(in the rows, 128 means zero)
A single turn carries every row of the set below to another of its rows. Some are shown first; where does it send the rows asked next?
kamu: [132 113 127 175 143 135  97  73 128 128 141 126 137 110 129 117 111 123
 131 117 169 163 122 109 148 126 131  92 114 156 140 137]
tuv: [161 157 118 123 112 124 112 136 165  96 132 147 148 116 113 106 133 114
  97  98 146 101 140 129 148 155 100  91 109 106  99 117]
Vumu: [139 103 116 168 154 120 117 116 146 144 122 137 116 146 115  89 141  92
 107  96 142 140 128  99 137 154 129 121 119 173 104 132]
pegi: [128  86 106 106 110 171 121 107 127 118 117 160 131  95 125 139 114 145
 153  97 131 140 154 116 119 133 141 154  89 128 105 129]
tuk: [143 143  75 127 116 126 140 121 139 121 152 161 116 149 111 123 107 122
  82 147 122 121 162 113 137 138  96 124 160 141 146 110]
Bog: [129 155 111 119 137 103 115 130 124 121 160 126  99 171 104 132  99 146
 121 171 135 140 154  98 143 147 145 121 151 137 142 136]
zet: [140 143  97 139 109 116 132 120 118 125 176 156 108 115 116 140 111 121
  99 154 141 103 143  97 143 143 111 117 151 105 142 114]
Piva: [141 138 119 111 157 119 137  87 137 130  73 164 146 157 151 148 120 121
 122 125 102 125 126 103 108 144 127 120 114  93 105 122]
Vog: [108 160 113  97 133 120 145 127 122 145  93 114 125  87 155 160  92 148
 130  98 116 140 125  96 116 128 125 113 127 121 104 119]
rurut: [128 163 126 121 143 119 119 136 180 107 133 107 144 174 106 148 111 151
 104 101 149 126 138 162 149 146 124 123  96 140 137 143]
puzev: [164 152 144  96 120 120 115 137 162  99 141 126 147 101 103 110 126 121
 106 111 156 104 129 127 149 117 128  85 121 105  99 135]
viset: [127  96 116 105 106 171  96 101 121 116 108 142 134 118 118 161 117 123
 131 119 119 143 125 121 116 141 135 168  84 126 106 132]
Tanuz: [132 135 113 131 135 105 136 124 116 118 180 140 103 139 124 139 118 150
 139 154 151 116 156 101 151 144 139 111 162 113 159 124]
vorup: [110 101 149 100 136 163 140 136 116 130 115 119 140 123 114 111 125 129
 177 129 114 147 145 121 149 118 119 153 101 146  95 125]
zezo: [139 152 148 112 143 119 109 120 151  93 146 114 148  94 122 137 131 128
 116 116 162 109 147 130 174 145 134  74 121 105 117 125]
Radu: [136 109 114 176 155 105 133 145 146 144 151 117 148 134 124 120 130 108
 129 126 126 134 120 143 102 142 118 136 114 161 127 167]
setub: [142 151 105 128 135 129 127 141 188 100 124 145 141 170 109 125 125 140
  98  79 147 120 150 151 150 153 103 114  98 137 126 120]
dunuz: [112 149 144 129 185 142 155 121 126 129  84 153 126 164 134 143  99 146
 133 129 127 140 123 107 114 129 102 117 106 106 110  97]
lafev: [121  74 128 107 127 180 129  95 124 108  96 145 139 126 126 149 136 112
 138 116 127 125 139 132 128 138 127 164 102 124 133 127]
nuveg: [162 158 118 118 102 121 124 142 179 104 126 135 150 155 105 106 126 127
 106  90 142 106 119 146 138 134  97 116 103 116 120 139]
ravur: [102  98 150 117 149 172 138 119 108 117 104 120 143 125 123 123 131 111
 149 142 115 128 152 134 140 155 109 160 102 137 108 121]
fozul: [121 110 124 111  96 155 116 117 114 130 127 128 144 103 126 131 110 147
 183 114 117 148 135 115 135 133 130 155  82 128  99 140]
Sidod: [128 103 119 180 164 119 130  97 150 150 146 143 136 146 119 107 118 121
 134 104 151 157 135 111 158 124 134 111 101 173 124 142]
tomi: [136 155  92 121 107 110 131 116 135 123 141 130 120 182 110 121 103 127
 109 160 121 134 140 111 150 136 108 132 155 143 164 139]
rofi: [150 139  94 118  92 114 142 121 137 129 154 154 112 144 101 122 106 113
 100 148 136 118 124  92 155 105 109 124 153 123 152 130]
Tude: [142 139 114 113 122 109 126 136 125 128 173 151  91 132  95 134 102 134
 111 158 152 125 136  78 148 115 145 113 151 118 131 127]
pil: [141 112 123 164 132 137  86  92 122 120 117 120 117 111 124  99 131  97
 102 108 160 146 115  97 127 156 126 103 131 158 121 127]
kipa: [153  95 116 151 135 119 124 145 139 122 130 112 131 114 126 104 150  96
 124 109 142 127 106 129  91 129 119 121 147 153 139 157]
Saded: [133 113 114 169 164 123 112 128 143 133 164 126 149 105 119 138 100 132
 121 140 143 160 134 143  98 115 129 111 110 165 125 157]
bele: [126 144 105  93 126 113 144  93 130 144  80 133 134 100 165 151 110 134
 129  90 111 128 129  89 128 133 138 112 132 110 109 124]
gop: [132 157 153  99 160 120 109 134 162 102 149  98 140 120 105 152 113 145
 103 121 160 125 147 141 160 129 152  91 115 129 116 139]
ritip: [119  86 144  94 147 179 122 121 124 116  97 133 133 138 105 141 133 107
 127 136 113 142 135 126 131 125 124 166 102 144 104 118]
putug: [137 134  91 118 142 115 142 125 139 114 156 143 112 174 120 122 115 150
 123 146 132 133 177 115 144 138 125 118 170 146 164 119]
Sorad: [151 101 117 145 144 137 105 128 137 111 142 120 135  85 121 122 120 120
 117 124 160 155 117 129  86 104 132  99 143 158 135 147]
bibe: [ 97 156 129 112 154 137 161 127 119 142  93 123 115 107 146 147  88 158
 140  95 137 144 128  93 133 119 113 109 122 123 112 100]
kipe: [108 110 128 117 131 164 129 131 112 129 125 135 136  96 122 114 107 145
 166 123 118 142 171 119 132 152 123 150  88 143  80 122]
sifo: [136 134 134 114 173 129 153 115 138 125  80 162 142 172 139 149 118 133
 137 133 111 131 115 115  99 119 113 121 114  94 115 119]
mula: [ 99 159 143 125 166 138 160 139 118 134  94 123 125 135 141 152  92 157
 148 122 132 143 113 112 116 118  97 116 114 110 121 105]
keku: [121 146 134 116 166 123 125 126 174  98 142 114 142 148 120 156 124 153
 117  97 163 127 157 153 176 143 137  97 111 138 144 127]
sog: [144 135 102  88 141 112 136 104 142 135  78 152 142 124 154 155 118 127
 119 109  97 129 128  98 101 127 139 116 128 104  99 131]

ritip moves to pegi
putug moves to rofi
And these:
zezo moves to rurut
bele moves to mula
Radu moves to pil

